In the rows, 128 means zero.
One turn or mirror swaps these rows in pairs. Which row does each one swap with?
The rows were stretched afterwards, more along some directions than others.
J853: [115 123 119 137 116 146 151 151 135 112 103  93 124  85 111 112 133 118
 131 153 154 133]
J753: [156 121 123 126 117 138 133 144 111 120 132 111 152 119 139 133 119 130
 145 126 133 130]
J677: [131  87  92 137 129 151 112 123 105 134 114 159 133  89 157 114 132 110
 127 122 148 138]
J146: [124 158 106 148 114 125 151 142 133 118 136 149 122 102 150 107 138 113
 161  93  97  90]
J970: [150 148  81 112 107 156 128 128 131 123 134 159 115 144 142 116 183 122
 159 115 113  82]
J712: [119 101 127 125 118 145 137 122  89 125 130  99 151 128 107 124 146 153
 131 143 133 149]
J348: [103  92 108 133 129 147 147 131 116 116 139 148 160  89 129 122 143 134
 118 128 152 116]
J982: [ 96 125 127 150 131 116 142 133  83 128 122 131 102  83 119 118 131 112
 154 130 130 113]
J333: [131 125 127 116 138 137 124 118 109 128 126 131 153 166 119 133 159 145
 134 137 121 143]
J404: [143 111 105 141 119 147 123 119 119 143 141 135 107 130 115 137 132 118
 135 154 124  92]
J596: [143 143 122 128 111 119 123 120 142 123 145 150 131 118 170 135 144 111
 147 101 132 128]
J184: [113 107  89 140 114 131 122 115  82 132 126 150 115  82 145 100 138 127
 156 106 127 103]
J143: [111  91 101 140 113 134 128 113 104 104 135 105 116 115 136  84 133 140
 145 119 179 135]
J413: [128  90 109 121 116 127 138 142 125 102 121 129 132  78 154 104 156 126
 139  98 197 133]
J84: [104  85 100 123 103 148 133 155 123 104 129 139 146  92 107 125 132 135
 148 124 174 122]
J848: [ 92 109 107 126  98 150 120 131  93 129 110 125 127 107 126 112 137 119
 168 111 159 169]
J292: [100 144 139 141 129 105 152 117 146 132 125 103 125 153 116 118 108 139
 131 136 127 166]
J111: [151 144 110 116 110 146 120 142 145 129 121 143 129 171 123 125 119 117
 158 128 139 150]
J765: [134 105 113 132 104 159 152 143 130 114 130 108 138  92 123 106 132 127
 133 138 176 117]
J330: [134 153 135 111 139 142 136 139 141 114 122 155 143 129 155 148 183 116
 147 121 134 117]
J866: [169 144 125 123 130 127 122 146 133 117 135 183 134 155 161 136 145 119
 132  97 129 139]
J727: [148 162 143 112 157 126 125 136 134 126 102 118 109 139 159 128 148 102
 126 131 117 129]
J144: [123 147 120 144 126 135 124 146 133 118 135 166 106 129 118 112 103 110
 139 122  98  88]
J869: [144 154 118 138 113 132 137 145 151 113 119 119 115 156 103 121 158 115
 143 137 149 142]
J813: [140 151 129 121 142 129 132 157 138 145 110 118 114 170 101 133 117 127
 130 156 129 144]
J272: [114 144 170 141 148 100 131 127 140 133 127 119 121 136 109 135 115 119
 124 139 116 168]
J325: [127 140 151 124 140  96 137 130 158 134 133 134 153 139 144 132 125 140
 134 116  83 142]
J356: [154 153 124 148 129 135 139 133 168 108 133 144 118 166 130 110 141 119
 119 130 157 131]
J867: [133 138 137 116 109 130 149 180 132 121 114  98 153 126 111 149 120 137
 151 122 145 153]
J438: [136  89  99 134 113 150 147 143 105 120 127 110 146 104  98 116 130 133
 135 135 194 173]
J772: [126 102 111 134  92 142 153 139  96 128 139 101 138 118  87 122 126 146
 156 141 149 150]
J395: [103 141 131 142 124  99 143 104 158 123 155 151 102 147 118 115 123 130
 123 124 121 106]
J582: [135 155 142 145 154 109 129 129 170 117 156 163 120 159 129 121 132 125
 122 125 109  97]
J744: [112 146 115 139 111 158 147 163 173  97 113 147 149 107 153 158 126 107
 139 130 158 142]
J41: [100 106 121 143 131 142 138 156 137  98 127 129 125  82 113 109 122 116
 125 125 164 125]
J79: [154 153 141 141 150 127 119 133 130 122 147 175 114 138 147  89 168 107
 134 107 127 107]
J653: [ 95  75 114 114 121 135 134 141  96 119  99  89 141  86 100 147 131 132
 131 155 196 194]
J561: [144 120 144 140 163 119 120 100 109 132 132 116 134 123 173 122 153 130
 114 117 108 129]
J554: [138 114 115 122 126 133 121 130 161 115 143 139 110 150 105 118 149 123
 132 122 160 115]
J540: [163 125 141 138 136 154 112 116 136 112 156 151 155 160 157  87 166 137
 141  90 114 112]
J585: [139 117 111 106 117 128 146 144 120 148 136 140 137  97 154 127 118 117
 151 118 152 124]
J232: [142 150 143 129 126 117 150 117 183 114 137 115 111 145 124 119 118 132
 116 136 148 150]
J183: [140 159 134 130 135 125 158 129 185 109 127 122 134 166 137 137 130 138
 120 145 137 160]
J979: [106 142 135 123 135 129 122 151 140  95 126 154 136 155 112 145 133 139
 136 120 115 135]
J497: [155 170 123 128 139 125 126 119 146 126 148 176 150 138 186 125 174 122
 153  86  97  97]
J357: [103 109 123 119 134 113 137 132 111 151 148 115 134 122  93 128 108 138
 157 131 115 104]
J795: [ 82 131 146 142 123  99 150 122 105 131 128  99 130 111 111 116  98 139
 146 130 113 141]
J405: [126 118 112 115  98 148 124 164  70 135 104 115 127 105 108 120 142 101
 184 105 151 150]
J662: [152 124  92 100 109 148 133 149 147 122 142 146 152 141 133 146 146 123
 158 113 150  98]
J237: [119 134 144 124 148 122 138 148 138 115 112 130 159 109 165 150 142 137
 137 127 118 142]
J398: [119 134 124 133 116 117 119 139  90 140 133 139 123 145 107 135 145 131
 175 128 115 136]
J552: [101 111 101 122 105 118 127 143  83 125 121 125 133 125 101 131 141 140
 157 139 140 165]

J554 is swapped with J41
J404 is swapped with J744
J292 is swapped with J712
J143 is swapped with J540
J753 is swapped with J111
J79 is swapped with J413

